In the rows, zero is written as 100.
Each path below is one point turned by a fixed rotation once a step. After each direction that follows a path, write how fast that rotation turns it, in degrees a step (0 if it stays still).
Each turn is a multiple of 5 degrees from 10 to 175, or 0.
Each row of a path follows its step; steps can be skipped.

step 0: [89,93,96,104,133,89,118,107,124,96,125,126,95,93,108,89,81,89,85,103,95,82,96,96,100,93,102,94,111,76,116]
step 1: [80,123,83,100,112,88,114,86,118,91,107,96,111,105,113,95,95,95,92,125,118,119,75,108,104,108,114,99,82,74,107]
step 2: [108,123,117,116,114,101,118,104,92,113,95,86,108,97,108,89,114,115,98,122,100,92,81,129,78,122,95,97,104,85,112]
step 3: [104,90,101,108,126,110,101,104,101,112,83,101,131,101,92,113,113,99,136,94,107,114,92,128,91,105,81,112,101,87,89]
step 4: [114,99,100,128,95,83,90,115,108,135,100,114,108,83,77,113,102,88,112,87,112,82,107,113,105,109,100,98,78,95,92]
step 5: [112,110,92,124,90,92,111,97,105,114,68,108,87,106,79,95,85,103,111,105,95,94,102,94,136,82,109,116,101,86,86]
step 6: [86,126,110,116,92,97,90,97,123,106,87,101,87,122,96,115,133,114,102,112,93,91,125,87,118,95,107,100,117,101,105]
step 7: [96,101,134,87,101,76,97,84,110,116,113,93,102,110,99,92,110,94,119,107,99,110,108,87,105,76,106,115,137,110,107]
step 9: [93,102,97,85,113,87,116,119,94,94,104,95,100,113,76,78,91,96,100,83,97,62,78,92,101,98,80,86,113,113,112]
step 10: [73,105,78,74,120,107,116,101,103,94,104,99,76,114,75,120,97,83,109,105,114,99,92,85,90,97,89,94,87,85,103]
Directions:
[94,101,97,102,105,99,99,103,85,100,103,111,102,105,103,103,99,108,103,102,104,96,97,107,96,99,109,109,94,98,105]
35
[106,96,104,99,109,101,107,96,94,99,100,97,102,99,99,92,88,97,106,100,93,103,95,98,105,89,99,110,107,98,100]
160
[92,97,109,100,97,89,105,104,98,93,97,102,105,100,100,105,98,105,96,95,97,105,97,93,95,90,102,89,100,97,107]
40
[102,107,97,100,97,104,101,110,100,95,86,98,96,98,104,96,99,114,94,98,100,95,95,107,101,97,93,103,107,104,100]
110
[102,103,102,100,105,99,97,104,104,97,107,100,89,106,104,103,94,105,98,105,98,98,108,104,107,90,102,93,93,93,89]
65
[103,93,102,114,103,96,102,94,106,98,93,99,107,97,108,104,101,94,93,103,101,96,97,112,100,102,101,101,100,91,97]
25

step 0: [101,88,97,97,108,103,94,76,100,97,77,110,96,79,118,91,106,118,88,108,107,127,99,89,91,112,120,141,79,103,111]
step 2: [91,109,107,95,99,108,98,131,78,73,111,101,121,98,66,94,81,118,95,91,85,123,100,84,87,104,97,103,89,105,124]
step 3: [97,93,99,111,111,102,97,106,105,105,88,121,73,87,89,112,103,102,95,93,83,105,119,119,120,94,111,114,64,124,132]
step 4: [99,121,75,105,125,114,114,74,89,92,107,99,117,104,116,82,85,97,108,106,114,97,109,106,97,104,102,110,87,146,107]
step 5: [108,80,109,78,104,136,109,103,96,89,99,113,110,102,97,90,103,103,113,87,82,116,100,109,72,89,64,115,96,111,96]
step 6: [112,107,109,100,105,111,78,96,81,117,125,137,100,104,105,102,103,117,80,88,88,123,98,120,105,102,109,97,115,108,128]
step 7: [116,121,88,85,124,100,87,117,120,96,85,122,105,104,104,97,89,81,91,99,134,131,106,97,106,96,100,106,81,111,110]
step 8: [83,96,108,76,87,117,114,92,79,102,75,109,97,100,110,104,57,95,79,96,106,101,109,117,88,118,86,118,90,109,95]
step 9: [109,113,98,77,118,94,104,86,97,85,106,101,119,77,109,99,109,133,67,86,83,101,96,104,95,98,83,123,94,90,121]
step 10: [106,135,110,95,104,104,108,112,97,95,92,110,81,74,94,90,97,115,121,112,113,128,115,116,84,85,116,108,105,101,125]
Directions:
[96,99,103,101,96,103,97,111,94,102,97,97,110,105,96,95,89,94,109,104,100,96,103,102,90,102,91,103,97,94,98]
120
[101,101,88,101,104,99,93,100,99,86,102,100,107,104,97,104,100,101,98,111,97,103,89,99,104,100,99,110,103,98,97]
155
[107,97,95,110,105,102,101,102,98,98,93,104,97,93,106,98,101,96,104,107,118,96,103,99,101,103,100,100,106,101,108]
110
[101,96,108,101,110,99,106,97,97,102,96,98,102,106,96,106,99,115,100,99,103,98,97,95,99,97,87,101,110,103,99]
95
[107,102,99,104,109,102,100,105,113,101,93,104,103,95,100,98,105,97,100,92,94,94,92,96,101,102,91,100,90,94,98]
170
[99,99,107,99,106,99,100,109,102,95,101,105,96,109,92,102,92,95,99,98,102,104,103,97,116,107,103,92,101,97,104]
80

step 0: [96,98,103,92,103,99,119,79,90,107,86,106,85,102,106,111,89,112,115,73,121,130,132,84,98,117,106,108,94,82,106]
step 1: [108,86,109,115,84,94,110,96,74,106,96,113,115,114,97,93,92,87,132,88,127,105,84,77,117,105,89,85,80,104,108]
step 2: [106,97,122,90,109,87,107,65,80,110,100,104,120,106,114,119,92,115,95,103,107,126,94,83,82,87,98,93,88,98,78]
step 4: [92,99,117,94,82,89,114,93,73,88,101,103,116,92,112,82,75,101,92,101,117,103,72,106,84,100,95,75,84,85,114]
step 5: [109,118,100,102,93,102,103,75,109,116,84,100,106,120,114,107,81,121,78,94,116,118,114,92,95,99,92,86,89,65,105]
step 6: [118,112,110,96,56,96,112,85,91,112,91,121,101,107,89,95,90,91,118,108,116,104,97,110,115,130,108,89,95,87,105]
step 7: [103,100,100,89,72,87,102,76,88,80,102,119,86,111,114,122,86,103,98,92,98,113,96,97,80,78,92,66,86,99,95]
step 8: [130,119,109,92,102,91,90,67,101,95,76,119,96,107,102,97,101,98,116,69,104,112,106,96,101,110,81,107,106,72,105]
step 9: [89,92,114,92,82,89,144,84,80,77,109,117,103,97,92,95,91,90,121,87,115,105,108,96,94,105,100,104,90,85,106]
step 10: [100,82,93,103,95,92,106,80,100,102,82,113,120,127,113,107,90,127,112,79,107,101,96,77,100,81,79,93,80,90,103]
Directions:
[108,94,96,103,103,104,91,100,96,108,97,107,98,103,89,91,102,100,96,92,95,103,100,103,111,103,98,101,96,97,104]
145
[100,100,108,96,96,95,94,96,102,100,95,95,109,96,102,98,100,98,106,97,101,98,87,111,101,109,104,109,96,105,99]
155
[92,94,102,101,110,98,97,99,89,99,98,101,109,98,98,95,106,106,109,100,106,97,103,88,102,94,104,106,98,101,94]
40
[105,98,111,99,96,102,97,105,107,106,91,105,96,91,106,104,102,105,98,96,103,99,107,92,102,103,102,107,110,96,100]
135
[97,94,102,108,93,106,107,100,109,106,104,96,107,110,100,105,98,100,97,101,108,98,102,97,109,102,101,105,89,99,98]
80
